128 stands for zero in the data rows.
Some points, each followed by its number:
[160 158 160 151 156 143 150 154 152 148 137 138 139 134 145 153 151 156
 154 147 145 144 139 147] 0
[167 172 172 165 167 162 149 150 144 137 149 145 147 145 143 148 140 135
 139 138 141 141 145 149] 1
[143 138 150 175 184 175 177 162 149 151 157 148 151 158 154 155 149 148
 156 153 162 154 152 151] 2
[125 126 114 105 101 113 111 118 121 125 134 123 126 101  92  95 109 113
 118 118 120 120 126 132] 3
[125 122 121 117 122 124 125 120 127 114 113 113 110 115 121 133 134 131
 127 121 134 133 133 144] 4
[124 108 128 111 113 131 130 141 124 118 117 120 119 117 124 124 130 131
 131 138 126 132 141 134] 5
[137 132 134 137 140 151 145 148 138 135 137 134 129 133 140 147 143 147
 149 139 137 151 150 147] 6
[125 131 117 120 126 143 139 140 139 137 123 121 118 130 137 129 134 136
 135 140 154 136 143 134] 7
[107 105  94  89  94  93 103 105 105 112 109 107 102  96  97 102 109 120
 117 112 111  99 106 109] 8
[142 134 136 130 124 119 110 113 116 115 118 110 114 120 120 125 103 101
  96 103 105 111 123 128] 9
[125 128 132 143 141 142 142 136 135 142 141 149 160 142 145 141 144 151
 146 148 153 149 138 132] 10
[130 137 139 148 139 147 142 143 140 146 142 147 152 149 130 123 130 140
 155 154 151 133 130 119] 11
[104 105 112  96  97 117 118 120 122 120 119 118 111 102 108 101  87  76
  83  86  90  92  84 107] 12
[111 119 115 111 119  99 100 104  93  97  97 103 100 125 123 102 101 101
 110 115 134 139 120 124] 13
[143 139 139 130 136 129 115 125 127 127 131 133 128 130 125 133 120 130
 129 126 118 119 134 109] 14
[115 105 116 117 116 128 137 136 132 136 139 139 136 120 119 117 115 119
 107 130 131 126 129 117] 15
[113 123 127 108 116 115 138 118 127 122 120 106 110 134 128 124 123 127
 129 131 125 124 121 148] 16
[147 149 138 146 143 136 137 139 138 134 135 130 132 125 124 127 127 128
 122 121 117 126 133 126] 17
[73 84 68 70 83 79 85 75 72 76 71 74 67 51 61 64 75 89 95 80 79 67 74 77] 18
[124 121 124 120 119 129 131 135 133 136 138 150 149 141 147 137 142 143
 133 130 131 134 131 133] 19
[159 158 157 161 161 158 153 150 147 149 156 155 152 151 157 158 145 150
 141 133 141 144 148 155] 20
[103 101  88  80  76  95  92 103 104 104  98 107 106 109 115 104  99 111
 115 118 101  85 100 100] 21
[104  95  91  97 101  94 103 100  98  95  88  79  90  83  88  94  97  98
  95  94  89  91  92  91] 22
[176 164 156 153 154 174 175 178 179 175 174 174 161 158 153 143 145 131
 131 140 143 154 163 171] 23
[157 154 150 141 138 137 140 141 153 170 178 176 176 156 152 156 126 129
 135 134 139 138 130 136] 24
[191 172 175 164 176 155 146 146 150 154 143 155 157 153 142 165 167 150
 157 154 148 151 149 164] 25
[ 93  98 102  98 102 105  99 100  97  97 101 102  97 109 115 116 125 122
 119 122 116 109 106 102] 26
[126 131 132 141 133 141 135 136 133 146 132 132 139 125 126 136 144 145
 140 140 139 139 143 134] 27
New points follow, each followed by the numbers of its three nearest points above, nearest first.
[107 111 116 118 106  89  90  92  87  94  92  90  99  73  72  66  82  95
  99 108 104 101 102 100] 22 8 21
[112 126 126 119 123 140 144 149 139 130 124 126 131 127 140 132 121 123
 114 109 115 102 103 114] 15 14 17
[149 137 170 174 158 170 161 164 171 168 156 151 165 150 129 140 136 163
 180 173 173 161 144 140] 2 0 20
[100  84  89  93  97  89  78  83  84  82  85  98  79 104  96  95  85  74
  77  70  85 101  81  94] 22 21 18
[62 52 81 65 68 68 77 72 71 92 64 83 77 64 85 84 79 88 51 66 67 76 83 80] 18 22 21
[102 113  97  91 105 119 127 131 124 117 119 137 134 150 142 117  99 100
 103 106 117 109 117 113] 15 16 3
[135 132 133 144 146 141 135 133 135 129 135 119 126 114 117 128 138 136
 127 123 127 131 134 132] 17 27 14
[124 126 142 145 149 130 116 117 110 103 107 104 106 127 121 126 128 130
 131 131 128 131 131 124] 4 14 5
[162 153 147 144 145 171 168 176 185 175 173 180 174 156 152 153 156 152
 171 165 163 167 158 170] 23 2 20
[159 149 150 152 149 141 145 140 143 137 134 119 122 142 148 151 162 156
 146 153 134 139 142 154] 0 6 20
[137 127 124 131 139 153 130 132 130 128 138 153 123 141 150 175 150 151
 146 133 144 149 146 154] 6 10 27
[138 116 122 127 116  98 109 111 121 130 112 111 101 130 121 106 103 110
 107 121 115 125 128 127] 9 13 3
[154 154 143 139 146 151 153 154 150 152 170 154 154 158 159 159 153 135
 129 132 137 133 139 153] 20 24 1
[ 99 109 121 119 120 125 123 117 118 109 109 110 124  97  97  88  95 102
  94 101 101  98 106 104] 12 8 3
[110 114 118 114  99 121 112 125 124 128 133 127 133 126 129 123 123 116
 127 125 129 122 120 112] 15 5 16
[133 146 125 126 121 134 146 140 148 148 152 156 147 140 125 127 119 118
 111 118 116 122 135 128] 17 19 15
[125 133 138 135 140 124 125 124 121 117 112 108 105 120 123 129 138 132
 123 122 134 131 129 134] 4 16 5
[149 146 145 142 144 137 143 141 131 128 125 129 133 136 137 131 123 126
 125 129 134 127 128 129] 17 14 27
[113 117 114 109 103 107 111 107 107 115 120 121 108 101  92  94 107 110
 111 116 122 132 121 117] 3 8 13
[118 124 125 132 132 140 138 128 133 126 128 137 145 155 156 145 128 131
 139 128 129 128 127 132] 19 10 27
[ 96  88 101  92 109  74  69  77  96  98  97  86  92  96  93  90  95  79
  80 109  83  97  92  87] 22 21 8
[116 115 116 121 115 137 130 130 134 120 121 116 106  96  94  91 106 105
 111 115 126 127 130 128] 3 15 5
[145 138 139 125 125 120 110 122 126 129 133 127 119 150 131 126 125 131
 125 132 122 114 120 131] 14 17 16
[ 95  81  85  87  92 106 102 104  95  92  91  86  88  86  83  88 103 105
 101 100  88  93  96  94] 22 8 21
[72 70 75 76 75 64 66 63 66 68 67 65 67 60 62 71 71 67 67 58 59 67 56 61] 18 22 21
[149 153 156 157 151 141 131 131 131 135 134 140 135 140 138 136 124 127
 132 133 134 130 134 137] 17 14 27
[102  93 101  87  97 107 101 102 100  98  90  94  95  90  93  88  98  98
 101 103  95  95  87  97] 22 8 21
[123 123 121 124 118 118 118 109 106 111 114 117 113 119 117 111 117 126
 128 136 138 133 134 134] 4 16 5
[152 132 134 122 126 127 129 140 141 131 132 140 151 146 141 138 128 132
 120 125 137 140 142 150] 19 27 17
[137 143 140 144 147 152 158 143 135 130 132 135 146 136 134 129 116 118
 127 132 145 134 131 132] 17 11 27
[ 89  95  93 109 102 114 129 109 131 130 135 121 112 114 119 121  99 106
  92  99 102  91  78  80] 12 8 21
[142 151 144 143 149 142 134 135 137 149 149 147 161 166 157 140 143 140
 152 137 155 144 137 144] 10 20 11
[81 84 78 73 63 60 55 51 60 57 67 74 80 87 80 79 62 65 71 72 71 70 74 77] 18 22 21
[159 158 158 152 156 136 149 141 145 133 137 141 139 152 156 147 158 147
 160 169 169 175 168 155] 0 25 20
[ 81  97 109 111 114 106 103 110 103  88  81  79  72  86  88  91  91  91
  98 106 112  98  85  82] 22 26 8
[103 106 110 117 121 117 119 123 110 108  95  89  91  76  86  81  95 101
 101 106 102  97  95  91] 22 8 12
[136 132 133 138 143 145 146 136 134 124 138 155 150 138 139 140 136 149
 142 151 152 135 152 137] 10 6 27
[144 147 157 166 175 172 184 169 176 168 150 165 164 153 164 148 151 162
 156 165 159 152 152 156] 2 20 23
[155 154 148 143 153 152 167 161 156 163 168 153 164 156 147 147 148 143
 155 148 144 146 153 147] 20 0 2
[148 147 157 156 154 150 137 138 141 138 138 132 139 135 145 151 149 157
 151 144 142 136 140 139] 0 6 20
[126 127 121 131 125 134 139 131 134 137 130 130 120 109 109  97  95 101
 105 119 130 129 136 129] 15 3 17
[143 152 153 149 149 136 124 139 136 138 140 138 136 148 145 136 124 117
 121 129 133 140 138 132] 17 14 27
[ 70  72  86  88 101 103  87  84  69  68  60  71  74  67  61  57  88  87
  79  82  81  70  79  75] 18 22 21
[55 55 58 53 52 55 60 67 65 65 63 58 62 71 71 76 73 71 67 53 59 50 54 58] 18 22 21
[132 127 125 134 142 125 122 126 116 114 115 120 121 121 126 126 137 137
 133 118 125 126 133 131] 4 14 5
[112 107 102  99 103 125 130 131 131 132 128 138 142 122 122 115 117 121
 121 125 120 120 124 118] 15 5 3
[ 95 101  94  93  92  97 100  98  98  95  98  91  87  90  89  96  93  97
  91  97  94  87  89  91] 22 21 8
[158 152 153 152 154 164 165 165 174 179 179 183 172 162 162 157 145 148
 147 155 159 165 163 159] 23 20 2
[103 108 116 118 112  88  95  90 101  96 109 111 112 107 100 111 140 150
 138 155 136 130 124 126] 26 4 13
[135 132 121 123 128 108 113 110 113 121 131 130 132 127 119 117 123 124
 121 125 122 123 131 128] 14 4 3
[150 146 145 136 143 146 145 153 154 159 164 165 166 159 159 156 149 149
 146 147 159 162 169 162] 20 24 10
[121 116 125 127 125 127 122 124 115 112 110 116 116 110 110 108 107 114
 111 121 107 106 105  99] 9 3 15
[149 144 144 138 138 145 140 153 157 170 172 162 163 133 136 141 133 130
 134 132 147 155 153 148] 24 20 10
[ 91  95  97 110 115 114 113 107  92 106  94  99  84  77  85  87  84  78
  90  93  96 106  94  87] 22 12 8
[136 138 133 133 127 144 152 145 138 139 127 139 142 152 151 156 151 149
 149 137 139 140 145 150] 6 10 27
